In the data rows, 128 means zero.
Some points, one per row:
[067, 171, 125, 180, 151, 099, 111, 098, 133, 150, 079, 145, 122, 083, 168, 173, 125, 071, 157, 123, 118, 127, 093,
 136]
[143, 068, 124, 153, 141, 126, 150, 152, 134, 139, 125, 111, 093, 095, 096, 079, 046, 127, 146, 072, 103, 083, 161,
 183]
[118, 144, 135, 120, 149, 162, 166, 171, 161, 128, 141, 121, 142, 115, 174, 116, 099, 074, 118, 124, 121, 099, 127,
 137]
[127, 152, 060, 156, 107, 102, 109, 099, 126, 132, 113, 105, 095, 128, 041, 184, 103, 182, 160, 140, 160, 111, 073,
 133]
[090, 104, 135, 095, 084, 134, 022, 055, 096, 070, 235, 069, 130, 215, 171, 121, 187, 193, 145, 239, 189, 165, 073,
 110]
[161, 127, 141, 140, 097, 134, 126, 140, 117, 077, 173, 124, 147, 137, 146, 158, 157, 174, 104, 169, 134, 138, 140,
 089]
[036, 127, 165, 070, 085, 074, 096, 062, 074, 139, 183, 088, 125, 231, 195, 184, 188, 145, 174, 194, 165, 194, 049,
 094]
[140, 039, 099, 121, 163, 120, 205, 166, 071, 158, 130, 151, 101, 111, 138, 119, 015, 083, 125, 044, 070, 106, 157,
 119]
[234, 102, 135, 080, 143, 134, 207, 193, 181, 107, 152, 163, 241, 133, 105, 081, 127, 162, 072, 130, 115, 139, 171,
 173]
[058, 110, 090, 176, 132, 097, 143, 133, 020, 123, 096, 118, 077, 097, 116, 140, 073, 057, 149, 084, 118, 101, 115,
 111]
[149, 021, 119, 124, 205, 116, 139, 150, 174, 149, 127, 118, 082, 092, 115, 104, 059, 096, 115, 135, 084, 097, 185,
 138]
[110, 084, 168, 081, 108, 096, 084, 103, 072, 114, 175, 092, 142, 186, 181, 089, 141, 114, 148, 194, 163, 153, 087,
 138]
[057, 169, 109, 172, 128, 157, 136, 059, 126, 215, 153, 100, 144, 153, 140, 169, 189, 121, 212, 161, 149, 174, 093,
 182]
[179, 096, 094, 122, 138, 137, 205, 180, 119, 180, 082, 087, 083, 114, 087, 082, 047, 071, 124, 006, 068, 062, 103,
 156]
[064, 143, 136, 200, 144, 120, 134, 096, 136, 167, 078, 179, 130, 063, 204, 109, 116, 051, 192, 130, 067, 148, 131,
 128]
[163, 146, 208, 051, 122, 130, 134, 123, 129, 178, 114, 152, 193, 200, 210, 128, 177, 169, 102, 183, 125, 165, 156,
 089]
[079, 141, 147, 116, 138, 096, 029, 069, 156, 119, 110, 111, 121, 111, 171, 146, 144, 118, 132, 153, 169, 161, 084,
 081]
[109, 114, 218, 106, 101, 149, 072, 098, 132, 172, 126, 180, 225, 119, 233, 174, 233, 140, 136, 182, 117, 170, 156,
 105]
[073, 125, 097, 112, 176, 094, 000, 085, 126, 082, 170, 123, 063, 147, 107, 186, 093, 147, 118, 240, 202, 118, 052,
 038]
[138, 141, 077, 214, 170, 120, 145, 154, 098, 143, 037, 103, 027, 087, 081, 129, 051, 105, 141, 066, 108, 099, 172,
 113]
[202, 146, 185, 108, 114, 141, 165, 164, 219, 101, 101, 171, 255, 061, 162, 044, 124, 145, 016, 148, 101, 114, 135,
 130]
[130, 187, 136, 109, 141, 133, 027, 094, 161, 134, 147, 111, 154, 138, 109, 135, 229, 199, 123, 181, 176, 144, 104,
 120]
[125, 159, 118, 177, 076, 166, 252, 146, 049, 212, 092, 117, 149, 079, 066, 141, 158, 097, 189, 000, 121, 109, 168,
 195]
[083, 242, 116, 163, 057, 096, 148, 055, 017, 127, 135, 154, 131, 145, 116, 211, 239, 175, 170, 131, 157, 153, 120,
 117]
[183, 130, 106, 176, 110, 162, 255, 213, 214, 188, 050, 169, 178, 059, 101, 060, 116, 107, 103, 044, 050, 093, 170,
 182]
[114, 104, 198, 097, 154, 145, 188, 159, 137, 154, 108, 162, 219, 081, 208, 093, 094, 075, 111, 094, 060, 131, 167,
 127]
[110, 089, 147, 087, 141, 104, 042, 126, 176, 158, 094, 154, 150, 140, 148, 121, 083, 125, 101, 138, 135, 128, 084,
 098]
[123, 091, 089, 131, 110, 156, 153, 114, 109, 123, 132, 082, 147, 187, 123, 128, 106, 122, 145, 095, 141, 142, 076,
 170]
[234, 098, 169, 073, 128, 133, 188, 178, 245, 105, 140, 167, 220, 098, 126, 047, 178, 153, 042, 110, 074, 087, 175,
 168]
[037, 122, 124, 100, 116, 094, 062, 095, 096, 117, 155, 119, 130, 188, 189, 195, 158, 159, 144, 182, 157, 204, 044,
 087]
[152, 067, 148, 034, 154, 118, 097, 152, 214, 104, 208, 140, 159, 157, 173, 115, 148, 173, 070, 203, 120, 146, 188,
 131]
[224, 098, 120, 103, 128, 146, 090, 136, 176, 052, 143, 157, 140, 131, 084, 124, 068, 174, 045, 199, 169, 122, 119,
 104]
[162, 042, 140, 095, 099, 160, 175, 140, 081, 162, 155, 070, 164, 223, 168, 078, 097, 083, 096, 129, 095, 108, 102,
 222]
[032, 159, 125, 103, 140, 131, 034, 060, 048, 114, 165, 118, 126, 210, 203, 187, 185, 138, 154, 208, 181, 160, 084,
 068]
[049, 119, 167, 128, 112, 099, 003, 076, 114, 091, 181, 119, 117, 189, 227, 165, 159, 138, 133, 209, 179, 158, 059,
 005]
[151, 098, 106, 195, 165, 132, 171, 145, 187, 079, 057, 175, 071, 055, 066, 120, 090, 091, 125, 070, 055, 110, 140,
 114]
[132, 127, 042, 139, 151, 155, 124, 092, 137, 234, 091, 112, 085, 177, 067, 130, 091, 089, 180, 117, 123, 099, 102,
 182]
[175, 048, 094, 083, 147, 136, 031, 115, 194, 143, 153, 105, 114, 172, 116, 099, 076, 162, 047, 178, 123, 089, 127,
 124]
[057, 082, 096, 158, 098, 142, 145, 120, 052, 196, 081, 086, 064, 161, 132, 134, 054, 067, 201, 041, 113, 145, 121,
 124]
[168, 116, 188, 148, 117, 152, 151, 146, 114, 082, 159, 133, 113, 146, 110, 120, 156, 133, 141, 085, 117, 107, 167,
 123]
[211, 138, 202, 105, 110, 176, 065, 154, 255, 158, 145, 175, 226, 072, 084, 146, 178, 150, 114, 151, 113, 134, 194,
 102]
[103, 136, 110, 124, 130, 132, 125, 131, 112, 122, 180, 137, 128, 155, 131, 141, 139, 169, 181, 102, 159, 153, 108,
 155]
Here are 12 more points, each followed by its number:
[149, 142, 121, 139, 194, 133, 139, 119, 151, 151, 112, 126, 111, 111, 070, 122, 077, 083, 075, 054, 121, 057, 144,
 170] 0
[180, 125, 090, 130, 163, 093, 102, 148, 118, 095, 113, 126, 128, 119, 062, 106, 058, 145, 098, 104, 151, 128, 142,
 113] 1
[146, 142, 100, 196, 188, 191, 177, 201, 254, 139, 031, 139, 142, 014, 085, 145, 094, 068, 150, 041, 068, 102, 138,
 182] 2
[140, 130, 099, 074, 162, 105, 104, 078, 115, 146, 132, 121, 091, 138, 136, 114, 126, 150, 130, 153, 133, 140, 113,
 102] 3
[083, 053, 174, 065, 135, 059, 009, 096, 175, 094, 184, 109, 117, 162, 147, 143, 107, 143, 113, 177, 186, 151, 048,
 135] 4
[165, 100, 122, 142, 160, 143, 238, 196, 159, 203, 118, 126, 135, 108, 117, 036, 080, 104, 108, 076, 060, 115, 175,
 204] 5
[121, 135, 107, 097, 140, 123, 000, 024, 098, 162, 149, 067, 124, 201, 151, 156, 172, 152, 148, 196, 217, 159, 082,
 089] 6
[089, 161, 104, 126, 131, 056, 067, 110, 124, 073, 194, 161, 090, 119, 163, 153, 127, 124, 156, 173, 141, 170, 119,
 101] 7
[042, 175, 141, 112, 099, 124, 000, 044, 058, 103, 187, 176, 137, 193, 199, 218, 246, 169, 138, 232, 167, 214, 082,
 073] 8
[159, 163, 137, 084, 111, 122, 074, 122, 172, 116, 108, 143, 153, 117, 122, 106, 146, 124, 075, 141, 131, 107, 051,
 153] 9
[153, 123, 144, 132, 087, 114, 170, 178, 167, 141, 111, 098, 094, 143, 058, 106, 103, 139, 106, 087, 128, 061, 136,
 200] 10
[198, 048, 196, 039, 137, 166, 162, 175, 168, 084, 114, 197, 171, 095, 148, 083, 158, 150, 055, 176, 104, 162, 228,
 108] 11
Which three of these numbered points are nearest to each point below, looking only along the 5 directions in which the first points spread most? Their numbers follow each, nearest first.
[183, 075, 103, 177, 145, 111, 079, 186, 156, 025, 088, 173, 085, 065, 134, 122, 025, 154, 042, 175, 137, 091, 191,
 079] > 1 0 9
[175, 181, 177, 068, 101, 118, 110, 142, 146, 118, 135, 122, 157, 135, 097, 167, 179, 177, 124, 155, 161, 108, 100,
 070] > 9 3 7
[118, 153, 100, 104, 111, 136, 043, 092, 113, 160, 105, 173, 175, 140, 184, 149, 181, 138, 128, 223, 152, 168, 089,
 074] > 7 3 6
[139, 166, 110, 034, 113, 089, 059, 058, 037, 111, 180, 086, 102, 221, 142, 131, 151, 194, 119, 185, 180, 168, 071,
 152] > 6 4 3
[192, 107, 156, 082, 135, 200, 227, 191, 196, 167, 116, 117, 204, 128, 106, 057, 173, 066, 127, 034, 066, 113, 204,
 212] > 5 10 11
[188, 038, 141, 060, 121, 138, 047, 105, 148, 111, 146, 113, 185, 174, 182, 098, 129, 202, 078, 180, 151, 108, 092,
 096] > 4 9 3
[180, 164, 117, 099, 110, 139, 197, 133, 095, 121, 147, 125, 115, 106, 059, 087, 169, 142, 102, 065, 112, 106, 133,
 146] > 10 0 1
[072, 097, 154, 098, 170, 125, 032, 111, 143, 097, 133, 170, 165, 132, 202, 160, 136, 131, 157, 197, 125, 169, 170,
 082] > 7 4 3
[052, 233, 120, 187, 085, 105, 125, 060, 052, 104, 133, 142, 129, 151, 199, 148, 173, 132, 157, 154, 147, 139, 074,
 078] > 7 6 3
[206, 198, 121, 137, 149, 106, 197, 187, 245, 178, 075, 155, 120, 046, 068, 074, 099, 086, 097, 085, 083, 073, 127,
 153] > 2 0 5
[167, 112, 129, 156, 167, 146, 159, 193, 191, 119, 071, 132, 151, 063, 072, 091, 040, 086, 085, 104, 085, 079, 128,
 157] > 0 2 5
[104, 111, 084, 090, 133, 110, 022, 065, 135, 121, 150, 120, 077, 192, 128, 126, 111, 172, 119, 203, 155, 142, 095,
 085] > 4 6 7
[165, 077, 155, 040, 182, 197, 222, 188, 193, 169, 117, 131, 191, 121, 182, 041, 071, 068, 051, 063, 093, 084, 106,
 174] > 5 11 10
[088, 104, 146, 094, 198, 117, 177, 156, 105, 168, 093, 109, 071, 100, 148, 116, 085, 057, 180, 070, 090, 101, 172,
 128] > 0 5 10
[153, 114, 119, 145, 162, 056, 096, 122, 157, 076, 164, 133, 039, 125, 100, 152, 068, 137, 077, 129, 155, 105, 143,
 078] > 1 3 9
[089, 107, 103, 127, 099, 096, 151, 117, 046, 144, 104, 077, 073, 171, 104, 116, 106, 106, 153, 119, 112, 081, 108,
 132] > 3 10 0
[105, 135, 149, 077, 034, 092, 172, 063, 000, 040, 182, 096, 113, 230, 154, 202, 181, 197, 142, 213, 198, 176, 125,
 074] > 6 8 7
[129, 107, 152, 170, 148, 121, 150, 188, 194, 157, 078, 153, 138, 100, 129, 098, 088, 093, 141, 097, 062, 138, 152,
 132] > 0 2 5
[189, 114, 206, 139, 190, 150, 229, 211, 255, 085, 074, 233, 150, 000, 143, 104, 076, 073, 025, 106, 044, 105, 192,
 122] > 2 11 5
[079, 152, 072, 249, 124, 161, 255, 206, 066, 135, 036, 099, 071, 041, 063, 116, 092, 081, 190, 000, 111, 106, 149,
 165] > 2 0 5
[109, 107, 104, 102, 100, 114, 090, 117, 101, 111, 154, 077, 122, 166, 150, 136, 146, 203, 126, 192, 155, 135, 123,
 107] > 3 7 6
[137, 155, 096, 181, 070, 138, 191, 120, 075, 204, 106, 122, 188, 131, 049, 147, 183, 146, 144, 086, 121, 107, 097,
 214] > 10 0 9
[167, 049, 153, 036, 170, 143, 162, 182, 255, 129, 153, 148, 218, 107, 187, 000, 108, 111, 063, 165, 023, 093, 145,
 138] > 11 5 9
[198, 132, 164, 057, 186, 127, 144, 180, 255, 121, 107, 176, 232, 066, 133, 033, 095, 123, 034, 180, 108, 105, 149,
 143] > 11 9 1
[182, 170, 175, 105, 141, 141, 093, 158, 243, 101, 155, 206, 159, 071, 073, 179, 196, 175, 126, 138, 164, 136, 184,
 072] > 9 11 1
[149, 194, 083, 154, 168, 172, 133, 146, 218, 164, 094, 149, 098, 074, 049, 118, 101, 080, 118, 092, 107, 097, 134,
 134] > 0 2 1
[109, 108, 142, 124, 089, 151, 165, 114, 108, 153, 133, 116, 112, 175, 131, 152, 155, 139, 174, 129, 115, 129, 155,
 165] > 3 9 10
[086, 100, 165, 141, 120, 074, 028, 132, 176, 102, 161, 153, 132, 114, 134, 153, 129, 122, 117, 217, 116, 190, 119,
 046] > 7 4 3
[124, 179, 140, 130, 092, 136, 139, 135, 110, 090, 096, 157, 196, 116, 137, 097, 163, 154, 126, 175, 118, 121, 138,
 088] > 9 3 7
[091, 088, 155, 154, 115, 103, 149, 157, 063, 056, 102, 111, 103, 173, 135, 140, 098, 115, 140, 066, 098, 155, 158,
 099] > 3 0 1
[178, 118, 131, 137, 106, 177, 154, 132, 161, 052, 127, 127, 120, 133, 126, 106, 158, 140, 112, 116, 095, 121, 174,
 101] > 9 1 10
[071, 147, 164, 100, 121, 090, 031, 074, 032, 063, 170, 103, 079, 210, 192, 171, 151, 213, 123, 243, 214, 179, 063,
 039] > 6 8 4
[110, 153, 138, 190, 075, 149, 131, 114, 056, 089, 093, 158, 142, 160, 168, 178, 172, 159, 166, 144, 173, 207, 101,
 072] > 7 3 6
[160, 152, 175, 101, 165, 172, 198, 176, 246, 169, 080, 170, 172, 042, 159, 009, 142, 118, 006, 138, 109, 085, 126,
 153] > 11 5 9
[155, 129, 052, 155, 127, 119, 041, 084, 143, 108, 127, 065, 072, 100, 053, 138, 059, 144, 085, 158, 175, 109, 065,
 127] > 1 3 7
[152, 203, 134, 102, 097, 067, 000, 084, 105, 098, 174, 103, 120, 156, 122, 180, 219, 176, 104, 201, 220, 140, 086,
 121] > 6 7 8
